Where one turn sends some rows of the set: a few examples, then the rows asked:
vobet: [ 36  34  26 -43  14   0 -15  -4   6  35 -47 -13  -7  -6 -13 -60 -37 -23
  16 -14]
pum: [  9  -3 -38  10 -23  51 -39  23   8  18  29  26  -4 -42 -26   9 -14  -5
 -31  19]
depa: [-28  -8 -27 -36  33  11 -55  34   9  -5 -14 -29  15   9  -2 -41   7 -18
 -36  50]
Dosos: [-12  27  49 -43  17  35 -28 -34   6  -9 -35  14 -12  -3   3 -23 -23  33
 -39 -32]
gilu: [-38  34   1 -17   6 -11  -1  11   0   0   9 -22  49  28 -12 -17  23 -23
 -10  43]
fugu: [  7  17 -12 -51  19 -51 -29  47 -25 -21  10  -6  17  30   7 -31  15   5
 -13  13]
Puno: [ 24  14 -34   4 -38  35 -28  26   0  24  33  15 -23 -39 -16  22  10  -7
 -31  24]
kugem: [-39  12 -29   6   1  18 -12   2  11 -21  -3   2 -49 -14 -54   0  18   0
   4 -26]
Rupa: [ 20   5 -25  -2 -51  47 -45  26  10   9  -4  17 -27 -46 -16   8  11  16
 -23  24]
sogo: [ 47  31  12 -36 -32 -19 -25  33  31  43  14  19 -39  -5  -8 -31 -16  -6
   6  48]
Voron: [ 43  29  -9 -50 -38 -33  -3  32  43  15  27  23 -21 -20  -2 -44 -14 -16
 -10  26]
lup: [ 19  33   4 -19  51   4  -8  15  32  13 -35   4  24   6 -16 -37 -59 -22
  13  -3]
musof: [-18  25  30 -55  23  13  -9 -40   1 -17 -36   4 -25 -12 -16 -25  -1  31
 -33 -32]
sagaf: [-21   3  26 -29 -15  -7 -40  10 -17 -16  -4 -21   0  45  38   6  16 -10
 -51  23]
zeg: [-49  15   1 -33 -16  -1 -62  30 -23  16  -8  31  41  12  10 -36  -3  -6
 -37  18]
zuvi: [ 45  24  20 -21 -28 -35 -13  43  46   3   9  29  -6  13   8  -6 -45  15
  -8  32]
sifu: [ 38  33  16 -28  34   8 -15   4  30  28 -27 -15   0   8 -28 -53 -41 -30
  22   3]
keb: [ 63  42  13 -18 -40 -29 -18  32  41  15  -5   9 -30  -7 -30 -21   3  -3
  -2  39]
Vuda: [ 40  30  17 -21  47  27 -10   3  29  18 -24   1  -3  -5 -19 -64 -42 -24
  11   3]
Razal: [-18  26  29 -32  31  25 -33 -11  14 -17 -32  24  -8  11  17   1 -35  45
 -38 -29]
Biz: [-42   7  -8 -10  -4 -16   0   6 -14   1  17 -16  37  29 -10 -11  14 -31
  -4  45]
difo: [ 29  50  28 -20  23  10 -19   3  23  42 -49   1  -4 -26 -26 -56 -24 -34
 -12  -3]
koz: [ 59  27  17 -34 -38 -18 -28  44  34  14  27  22 -34   2   4 -16 -22  12
  -8  34]
nofez: [ 18  -5 -20  16 -32  53 -39  12  11   9  26  44  -8 -33 -22  -4 -16   8
 -36  28]
lizof: [  8  -9 -31  21 -20  43 -35  23  19  17  10  21  12 -27  -8  20 -41   8
 -33  35]
Tagak: [ -5  26  48 -33  16  35 -28 -27  10 -25 -27  26 -34  15   5 -25 -17  31
 -30 -37]
tefar: [-30   6 -27  -8  -7   9 -28 -16   4 -27   4  18 -42  -2 -56  23  21 -12
 -27 -28]
fofek: [ -7  48  14 -51  18  28 -31 -38   9  -2 -25  -6 -33  18  11 -20  13  34
 -24 -36]
mosin: [-25  45  46 -33  12   6  -9 -11   5  -6 -31  14 -44 -15  -1 -28   1  28
 -33 -44]
zatu: [-15  10 -16  23   3  18  -3 -21  10 -35  19  10 -26  15 -58   8   7   7
  -3 -24]
Vetud: [-28   1  -4 -43 -19  -1 -49  30 -34  12  -2  35  45   1  22 -31  -4  -9
 -28  31]
med: [-12  12  26 -34 -30  -4 -45  30  -2 -21 -17 -25  11  42  38  -4  14 -21
 -47  19]
givad: [-17  -4 -19 -36  50  12 -59  18 -11   2 -19 -24  15  23   3 -31   7 -26
 -34  36]
Pake: [ 69  25  19 -14 -31 -22 -17  42  33   3  27  32 -30   6  -7 -33 -25   2
  -6  23]
rom: [-28  12 -10   2  -3  -6  -9 -17  12 -36  20  10 -30  14 -58  18   7   8
 -13 -32]
gudo: [-25   5 -25  21  10  -6 -14  -2  23 -32  12   5 -21  30 -42  31 -12  17
  -9 -15]
Ses: [-31   9 -32   7 -18   8 -28 -45  11  -1   8  -8 -33  19 -51   2  21   5
 -21 -18]
Masi: [ 33  48  -7 -61  28  17 -25   9  28  23 -30   2  -7  -4   1 -60 -22 -38
   9 -18]
nasut: [ 10  -5 -35   4 -63  20 -24  -2   6  24  25  15  -6 -40 -12  -9  -5  -3
 -48  14]
gem: [ -9  18 -17 -31   4 -45 -28  56 -24 -18  17 -25  18  23   5 -30  16  15
 -23   1]

zeg turns into gem
lizof turns into zuvi
Where do these go?
vobet turns into musof
givad turns into sagaf
kugem turns into Rupa
zatu turns into nofez
Dosos turns into rom
Ses turns into nasut

Where one turn sends some rows of the set: a few examples, then the rows asked:
tuvaz: [ 16  69   7  18 -20  40 -15 -18  -9 -23 -38 -21 -34   4 -11  28  -1 -19
  35  12 -13   6  20 -26 -18  48  -3 -42  19 -18  51  54  23 -80  33 -12
  25 -16 -46 -23   4]
vutov: [ 57  64   0   2 -58   4 -10  10 -20 -36 -32  26 -35   4 -17  17  22   6
 -21  39 -19  65  54  -7   9 -30 -51  -9   5  25  22 -15  12 -65 -12  18
  43   0 -36  24 -27]
sog: [ 25  53   9  31   1  26 -34  -1 -44 -43 -37  60 -62 -14 -23  37  -7  11
   1   4 -16  38  22  14  13  22 -47 -26 -75  15   1 -25 -35 -26  22 -31
  22  39 -15  33 -13]
vodok: [ 17  56  22  18   2  37  13 -12 -46 -33  -5  15 -52   2 -23  25 -29   8
 -33  -8 -10  56  20  20   7  25 -61   8 -57  30 -26 -55  -3 -10  36 -23
  44  49 -12 -18   0]
niza: [ 34  84 -38 -37 -16  11  16 -24 -26  12 -39  15 -68  34   7 -56  33  16
  13  22  20   4  35  23   8  49 -43 -38 -21   6  29   6  40  20 -28 -29
  40  49  15 -16 -19]
Todin: [ 45  49  -1 -22 -57   2 -16  28   4 -36 -45  -1 -53   8 -18  12   0   4
 -40  30  -6  53  60 -12  12 -18 -80  -6   3  36  21 -23  30 -47  -6  13
  49  16 -37   8 -19]
liro: [ 10  57 -28   3   3  15 -39 -49  -6  31  13  -7 -26  46  15  29  -6   5
 -25  38  12   3 -12 -24 -24  61 -20 -24  23  44   4   2 -15 -58   0   8
  24  29 -17 -47  54]
Bubi: [ 14   6 -35 -30  -1  23  12 -40 -30   9 -24  20  11  15  -6  35  59  39
  32   7  -2   3 -56 -22 -45  37 -29 -38 -41  23  15  -9  28 -46 -15 -39
  47  14 -24  16  27]
Mif: [ 26  45  20  21   0  27  -7 -11 -22 -41 -27  20 -65 -11 -29  35  -2   8
  -3 -14 -20  49  23   3   9  17 -44   1 -51   2 -13 -27  -8 -11  43 -52
  30  69  -4   3 -30]
Zigo: [ 16  10 -30 -28  44  13 -22 -40   1  33  -8   5  -8  15 -16  14  38  62
  -5  19  12  -6 -33  -1 -18  45 -55 -35 -22  49  34 -29  26 -17 -20 -35
  44  23 -24 -27  37]
kanap: [ 42  82 -13 -18 -41  14 -12  17  -7 -34 -33  12 -42  13 -18  -2 -10  -8
 -34  42 -17  63  56   5   7 -20 -72 -15  21  49  15 -35   6 -62 -14  11
  39  16 -40  34 -23]
sikiz: [ 15  84  11  32   3  32 -34 -24 -10  -4  -4  -6 -45  24  -1   4 -14  -6
 -12  36  -2   3  26  -5  -3  66 -33 -31  29  21  52  29  -3 -53  25  25
  25 -14 -41 -63  27]
bidor: [  2  53 -45  -4  12  26 -40 -16  -1  17 -45 -39 -42  17  25  26  14  13
 -21  32  15   4  21 -32 -60  37 -57 -30   5  51  -6  13  10 -63  40 -54
  35  46  27 -36  50]
pipa: [ 31  45 -22  -2 -12  33 -11  14 -28 -26 -52  -2 -73  -7  -8  26 -38   5
   7 -23 -11  51   4   8   7   9 -63 -23 -85  -8 -23 -35   4 -18  -2 -29
  55  50 -31  21  19]
gan: [ 44  45  10   9   5  36 -12  12 -69 -27 -38   2 -53   0 -16  38 -42  41
  14 -21   5  54  13  26  -1  14 -30  -6 -82   8 -11 -30  12 -42  -9 -18
  54  42 -29  15 -11]
pef: [ 12  72  -7   7  -3  44  -2  16 -50   2 -41 -27 -18   9  -9   4 -46 -12
 -13  23   2  18  -8  -3 -24  80 -65 -39   9  32  54   4  30 -62  15  32
  49 -17 -60 -43  29]
Lamob: [-10  64 -29   3  -8  34 -30 -49  -6 -11 -16 -12  -1   4 -20  43  14  -7
  28  29 -13   1   2 -39 -30  52  14 -51  12  31   2  32   3 -89  25 -39
  13   5 -13  16  40]
kapu: [ -4  37 -32 -36  56  21 -31 -46  -6  -6 -24   7 -24  32   1   9  31  48
  10  33  24  -7   9  11 -42  51 -23 -14 -28  89  13 -18  11 -37  12 -56
  21  52  10 -19  22]
Geg: [ 28 112 -26  33  -8  51 -20  15 -48   2 -70  -8 -33 -21  12   4  10 -10
  12  36 -24  18  -6  -8 -35  40 -73 -74  10  10  38  37  -1 -86  -1 -15
  37 -11 -16  13  36]
mibu: [ 17 100 -24  22 -21  40  -6  -5  -7  -4 -56 -22 -67   8  41   4  17 -36
 -12  31 -12  15  17 -24 -40  28 -74 -42  17   1  16  34   0 -60  38 -21
  34  18   8 -45  46]
duro: [ 42  81 -10 -21 -60  16   6  16 -24 -46 -47  -3 -38  11 -10  -2  -7  -8
 -25  38 -13  71  54   1  -4 -31 -52   1   7  44   4 -38  25 -70   3  14
  39  18 -26  21 -11]
zikar: [ 13  45 -50 -36  52  30  -3 -42 -34  17 -20  17  10  13 -14  23  27  33
  16  31   5  17 -41  14 -40  56 -34 -47 -21  70  17 -26  18 -58 -40 -51
  33  38 -20  17  12]
pana: [ 46  99   6  38  17  36 -37  18 -71   5 -64  -6 -44   3  14   6  13  28
  -3  42   2  19   9   8 -40  61 -60 -32  27  36  55  34  -2 -80  12  -2
  30  24   1 -30 -12]
fem: [  5  67 -20 -34 -25  35  58 -16 -62 -10 -36  37 -12  19 -18 -39  16   8
  11  19  27   1  44  28 -11  38 -29 -58 -49   5  42 -19  54 -13  14 -28
  39 -21  -9   7 -14]
von: [  4  85 -13 -30 -25  33  33 -38 -25 -14 -14  22 -46  51   2 -61  23  16
  24  11  29 -15  56  27   0  32 -12 -39 -19   0  21  -1  30   3  10 -29
  28   7   2   7  -8]
suke: [ 44  67  -2  -9 -66   5 -17  15  -7 -42 -40   7 -46   2 -17   5   9  12
 -29  38 -15  53  59  -7  21 -33 -57  -9  -3  36  14 -22  23 -54  -8  27
  42  -8 -31  15  13]
legi: [ 39  44 -47  -6  24  16 -26 -22 -19  44 -47 -38  -8  -7 -14  47  10  10
  12  25  -7  35 -29 -29 -44  50 -20 -39  23  22  29  12  26 -81  -9 -50
  31  55 -14 -23  -3]
Fupap: [ 43  82   4 -17 -39   8 -35  17  -5 -49 -46  -3 -49   6 -28  -1  -6  18
 -17  38 -11  50  70   5  19 -20 -48 -11  16  51  21 -20  15 -66 -11   8
  29  17 -30  36 -19]
Zeden: [ -8  11 -23 -19   7  17 -28 -55   2 -12 -13  23 -21  30   4  14  65  57
  21  19  10 -25  -5 -20 -32  30 -20 -23 -41  46  14  -2   4 -26  23 -37
  26   9   3  -9  54]
puvet: [ 38  76 -38 -28  -7  11  28  -8 -60  15 -52  46 -30  -2 -15 -35  35  15
   4  36  14  16  28  30   8  55 -49 -65 -47  13  53  -6  51   3 -32 -25
  45  10   0  -4 -26]
zivez: [ 24  71 -25 -26  -8  16  14 -19 -55  -1 -36  40 -53  40  13 -39  24  30
   2  34  46  -3  74  37  -9  38 -30 -39 -52  20  37  -2  37  -2  -1 -21
  40   7  16 -27 -16]
sim: [ 22  33 -29 -29  17  14   1 -53 -24  17 -18  24 -23  42  28  25  54  36
  -5  29  23   2 -42  -1 -41  38 -31 -17 -22  50   1 -24   8 -37 -21 -31
  28  60  14 -29  39]
deguk: [ 33  80   9  37   5  37 -13 -12 -46 -14  -1  15 -57 -20 -19  17  -7  34
 -23   1 -25  59  13  24  25  12 -73 -16 -60  21 -33 -36 -11 -12  -5 -22
  59  35  -1   1  25]
paro: [  2  70   5   9 -14  48 -16  29 -61 -35 -75 -14 -37  20  14  11 -20  -6
   0  26  16   2  29 -11 -59  77 -56 -25  -3  47  44  29  16 -76  61   1
  33   3 -20 -26   3]
lov: [-17  50 -55 -34   8  38   2 -52 -24 -22 -23  29  -5  29  14  16  43   9
  26  30   2   0 -19  -6 -51  42 -20 -36 -45  69 -12 -14   2 -54   7 -47
  25  23   5  23  53]
div: [ 57  66   8 -18 -59   7  -6  17 -20 -41 -51  12 -50  21  -4  22   6   3
 -28  35   3  57  58   0   1 -30 -44  -3   6  26  15 -24  20 -76 -12  10
  31  25 -24  21 -29]
noreb: [ 42  69  18  29  17  38 -23 -20 -39 -18   3  -6 -54 -10 -36  23 -25  46
  14 -16 -18  53  19  30  31   7 -21 -11 -50   1 -18 -23  -1 -31 -18 -26
  49  35 -28  15  -1]
Makek: [ 35  41 -22  24  26   9 -69  -5 -50  49 -35   1 -10  11  -4  24  20  68
 -15  41  13   3 -17 -13 -38  52 -53 -39  13  49  47   6 -14 -65  -1  -5
  34  18 -11 -18  21]
komam: [ 33  69 -26 -31  -4  15  38 -29 -42  25 -26  35 -35  42  -6 -54   7  15
   2  23  32   6  25  40   3  36 -30 -48 -18  -7  55 -33  34   6 -16 -10
  30  15 -20 -20 -22]
vipid: [ 11  54 -13  10   1  31 -22 -10 -15 -36 -24  35 -64   1 -23  24 -50 -12
   2  -6 -14  39  14  17  24  19 -44 -35 -72   5  -7 -45 -27 -17  10 -15
  27  27 -50  29  19]
deseg: [  6  24 -29 -16 -20  24   4 -11 -48  24 -36 -15  20  15 -15  41 -15   1
  -7  16   5  17 -54 -40 -46  75 -34 -31   0  34  29 -18  26 -69  18   9
  38  12 -46 -18  35]
Paz: [  4  89 -33 -31 -33  30  29 -16 -40 -23 -42  25 -42   9  -5 -47  43   8
  18  23  11  -2  55  15   3  50 -44 -56 -49  23  14  19  53   3  -4 -41
  48   4  22  16  -2]
guni: [ 44  59  -2 -16 -49   7 -17  23 -13 -45 -47 -11 -36  -4 -35   0   6  16
 -14  30 -21  65  66  -9   8 -14 -58   7   9  47  27 -17  36 -54   7   7
  46  15 -34  24 -38]
vaza: [-21  13 -51 -45  31  36  -7 -31  -7 -12 -31  -4   6  10 -25  11  24  34
  30   9   3  -3  -9 -10 -45  51 -41 -37 -47  68  22 -19  36 -34  21 -57
  45   4 -30  15  33]
lif: [ 48  73  -7  14  -8  31  11  -7 -17  18 -53 -50 -44   0  10  25   5 -14
   5  14 -11  34 -10 -20 -30  36 -41 -29  35 -24  40  32  40 -69   8 -18
  42  32 -24 -65   3]
fil: [ -6  55 -56   6   3  36 -31   1 -31  21 -57 -13   9 -25 -17  19  12  17
  -3  33 -16   6 -17 -33 -47  46 -72 -71 -12  47  22   1   9 -70  28 -38
  41 -14 -13  23  65]
Tekep: [ -8  26   3   4 -17  29 -38  -9 -47 -14 -41  -4  -9  34   5  37  15  44
   1  20  28 -18   9 -39 -62  63 -17 -15 -11  54  17  20   4 -76  62 -12
  24   6   3  -8  29]
sene: [ 19  78 -27 -39 -28  28  50 -24 -32   0 -39  17 -24  13 -28 -51  29   4
  28   8   3   7  11  18   9  49 -30 -56 -14 -10  37  -5  51   6 -14 -38
  35  21 -12  23 -30]

zikar turns into kapu
suke turns into vutov
sikiz turns into tuvaz
Where do these go?
bidor turns into fil
Mif turns into pipa
fem turns into komam

